One vector is turned by the same rotation once a step. Each row is the vector after some number of steps, and that number follows the row.
The counts run from 0 to 304.
[126  88 119 175 111 142  92 180 124 120 137 120 168 116  81 167 113 124
 129 145 161  94 123 168 111 123 174 150 121 132 136  89 154  99]
163
[ 93 123 118 112 156  96 170 102 151 134 151 102 116 106 164 124  70 128
  80 151 103 156 117 116 144 147 110 124 128 150 178 170 159 147]
116
[128  96 109 103 117 151 143 102 123 121 150 131 196  74 139 138 135 162
  96 156 104 150 109 166 125 112 145 145  82 144 121 181 161 112]
194
[ 95 182 131  88 130 130 167 114 124 133 123 110  79 141 149  82  95 104
 120 125 130 138 130 111 165 161 122  90 163 137 183 127 108 146]
213
[111 152 150 144 127 127 125 104 104 101 144  99  97  82 162  76  91 116
 137 155 137 117 115 143 154 104 171  74  97 144 155 113  88 143]
55
[103 141 142 123 131 116 103 148 129 175 106 121 152 186  85 134 139 129
 136  98 149  87 157 100 106 145 108 157 147 113 152  67 112 155]
74
[ 89 181 133  38  92 143 165  84 147 129 121 103 135 126 164  86 107 134
 127 113 133 166 115 121 132 147 101 116 122 142 150 134 122 150]
112
[117  86 102 124  98 158 138 117 131 113 135 161 159 112 137 181 156 145
 111 144 140 143 141 182 137 138 173 142  82 155 128 171 157 123]
195
[111 141 132  82 117 106 175  89 133 147  71 142  94 146 145 152 135 100
 116 114 156 153 173 116 130 160 159 153 109 154 173 141 133 153]
17
[ 96 175 145 130 153 112 125  84 137 121 164 120  81 128 155 110 156 131
 137 115 154 127 126 103 207 105 126 115 148 156 137 110 144 128]
48
[112 124 183 142 123 100 132  96 110 141  85  84 127 102 149  90  98 119
 162 122 140 104 128  96  95 105 149 117 135 120 148  74  85 173]
152
[ 93 104 157  82 107 137 112 158 126 150  92 107 184 164  92 127 132 121
 141 129 127  99 128 150  68 144 122 130 105 116 132  80 117 156]
168
[ 97 105 131 188 147 107  89  87 106 132 138 125 155  80 132 125 135 159
 144 129 145 112 150 106 134  66 158 174 121 141 139 116 110 149]
154
[135 151 120 138 110  98 119 117 159 129 150  83 152 111 133 155 112 163
 110 106 129 154 140 110 124  99 125 220 106 143 117 119 157 113]
178
[156  89 127 100 103 141 172 131 116 150  76 136 183  85 133 140 122 112
 118 133 157 128 114 166  72 170 174 149 165 129 138 130 126 133]
192
[153 112 131  90 106 156 164 102 123 115 114 163 157  89 129 150 172 107
 137 125 178 149 123 166 109 147 162 161 163 157 127 133 133 116]
191
[170 113 168  86  97 116 164 125 121 129 109 141 123 125 127 150 120 101
 126 150 133 130 117 181  81 147 171 118  75 146 135 111 121 123]
95
[110 127 161 126 122 108 116 101 141  90 152  88 153  85 130 108 117 131
 156  97 153 132 127 101 125  85 112 197 155 146  90  85 149 154]
247
[113 114 175 137 146 113 135 143 120 110 159 138 118 124 115 113 100  91
 142 174 112  67  89 181 133 113 143  63 106 145 140  88 132 132]
63
[127 146 155 152 119 114 120  98 143  88 138 130  78 110 146 135 146 117
 172  98 174 115 128 104 173  86 177 140 128 164 111  93 128 146]
150
[ 83 125  83 102 130 137 147 106 130 145 103 134 163 125 137 143 137 147
 105  93 167 153 152  93 146 159 124 174 181 149 163 166 150 150]
114
[113 148 160 126 152 101 121 147 142 175 129  73 160 161  90 114  93 130
 113 134 101  89 138 113  91 123  90 162 125 103 157  82 126 139]
75
[133 117 169 141 155 122 124 124 107 117 168 103 181  85  92  93 121 112
 154 168 109  93  95 172  86  99 113 153 151 120 127  87 121 119]
161
[ 99 155 118 135  91 168  76 150 124 134 131 131 114 172  98 140 157 143
 152 123 168  86 142 125 166 121 174 112 105 129 128  74 109 114]
236
[144  89 149 144 147  90 155 110 130 108 158 116 155  79 129 142  97 108
 118 165 101 133 107 160  91 105 125 159 102 147 129 134 166 114]
92
[100  91 147 161 161 109 127  99 116 143 157 122 145 105 149 109 109 143
 115 167  88  87  92 154 157  87 135  77 101 120 156 147 136 134]
226
[125 145 135  79 134 124 150 122 148 134 178  96 184 137 106 123 128 139
 109 121 106 140  99 145 105 138  73 191 147 123 112 124 175  98]
271
[141 155 147  68 107 127 162 167 160 116 116 118 111 177 102 158 132  93
 127 109 160 139 136 150 109 176 128 148 141 146 138  88 160 115]
9
[149 133 134 113 109 133 102  94 103 143 152 113 205  95 105 118 150 152
 135 144 100 133 130 164  88 106 121 179  88 127 108 110 129 103]
263
[113 140 142 132 106 110 128 129 121 123 102  72 159 108 125  93  56 126
 132 138 136 135 162 114  75 135 122 185 124 136 152 102 111 143]
83
[109 147 167 146 163 112 100  83 104 104 167 138 103  94 133 101  99  83
 139 182 105 119 147 160 140  94 135 118  95 152 157  93 112 121]
157
[117 101 104 134 112 139 144 163 156 161 144 118 160 144 118 166 139 163
 110 112 162 101  77 145 167 147 149 120 164 115 136 145 173 100]
37
[135 125 155 146 149 129 111 122  94 136 113 172 130 120  83 140 153  79
 161 150 160  84 145 155 115 140 153 142 165 147 155  77 109 142]
159
